(in the rows, 128 means zero)
Which row each row swaps with, under one turn or mirror:
The rows were stretched afterwards, more along some directions than others.
mipib: [118 116 125 116 135 137  98 141  92 118  94 129 132 115 139 146 159]
buda: [134 116 103 122 129 115 132 126 139 143 141 134 142 157 146 124 110]
loba: [105 134 119 137 120 118  63 156 108 126 143 123 135 101 134 122 131]
sel: [143 100 128 113 148 152 164  96 111 107 122 121 155 158 108 133 136]
Lim: [ 98 147 116 156 126 136 113 141 113 108 135 106 146 124 107 137 122]
tobu: [ 94 155 153 132 141 161 157 121 117 115 120 143 109 134 120 138 113]
guse: [146 102 104 105 127 141 132  97 118 116 131 121 167 158 105 121 134]
Sof: [147 105 165 107 130 152 150 112 147 128  98 142 139 135 112 141 132]
senub: [ 96 153 111 154 143 140 124 136 104 106 141 113 149 130  94 143 118]
vib: [ 88 131 130 138 120 125 119 139 114 111  95 125 127 118 129 151 120]
fupe: [112 121 102 139 151 114  85 149 142 122 160 126 132 129 114 125 111]
bizu: [149 112 168  97 123 153 153 103 132 135 102 152 136 141 113 132 140]
vuk: [150  99 142 125 158 139 167 108 122 117 135 124 145 149 111 136 135]
malu: [121 128 109 119 145 167 171  99 115  83  93 147 145 157  94 162 124]
Dele: [142 126 139 108 141 127 127 126 105 138 150 153 129 141 103 115 146]
rezon: [ 86 141 124 144 135 139 126 131 111 114 120 107 133 119 142 123 119]
gufa: [144  98 141 127 158 145 163 109 121 118 127 123 145 142 112 138 135]
Ked: [149 106 109 106 140 140 124 106  83 100 159 140 138 163 101 129 145]
merig: [109 137 112 138 117 120  73 144 112 122 153 122 136 111 125 114 123]
Zato: [104 152 110 147 156 140 126 132 104 114 170 124 148 143  82 138 104]
fubev: [140 111 140 163 145 124 141 130 149 117 154 121 129 120 110 136 124]
sedi: [118 124  99 136 141 121 124 136 131 132 140 135 140 138 145 129 112]
Deki: [100 150 130 145 141 115  90 154 124 137 161 129 124 111 111 110 122]
Rital: [136 125 130 125 107 107  82 151 165 157 140 138 141 107 125 110 113]
peti: [118 112 164 126 126 133 120 134 141 121  88 128 129 108 129 146 123]
Dogiz: [138 107  89 117 118 112 129 125 114 112 136 130 140 170 133 134 134]
ribu: [ 93 142 124 151 144 126 126 140 131 129 133 111 135 120 144 123 106]
Tane: [118 147 138 120 157 176 188  96 109  92 118 156 123 161  95 152 109]
tek: [112 118 102 115 138 138 116 132  86 105  97 120 143 142 130 151 152]
besiz: [144 114 108 113 152 143 129 111  79 102 173 142 142 167  90 135 136]
nafi: [147 136 160 114 120 125 130 128 108 154 159 167 119 124 111 113 140]
mitiv: [ 92 151 142 126 133 156 132 113 106 116 121 127 118 135 125 127 134]
vef: [139 109 134 162 140 108 134 135 139 112 174 116 134 131 115 135 119]
lele: [133 131 128 125 151 135 147 120  99 113 176 152 107 155  99 129 127]
nopof: [ 93 148 145 136 144 158 140 121 124 109 118 134 114 129 119 136 118]
tanet: [123 131 107 162 120 114 121 138 138 106 159 116 140 135 106 132 117]
Kugo: [139  99 134 155 150 110 133 136 134 126 169 121 138 129 110 135 120]
los: [138 112  97 124 132 112 133 126 132 122 149 131 145 164 146 130 114]
kebi: [ 88 140 114 135 125 142 114 123  87 105 124 115 122 120 140 120 141]
piz: [145 117 157  94 120 161 143  95 125 129  96 142 143 141 116 128 156]
kega: [125 114  97 112 137 145 134 118  88  98 110 120 147 165 120 148 148]
siz: [ 92 141 122 146 143 134 128 136 127 132 128 114 137 120 143 123 107]

Swapped with tanet: Dogiz
Swapped with vib: malu
Swapped with mitiv: piz
Swapped with ribu: vuk

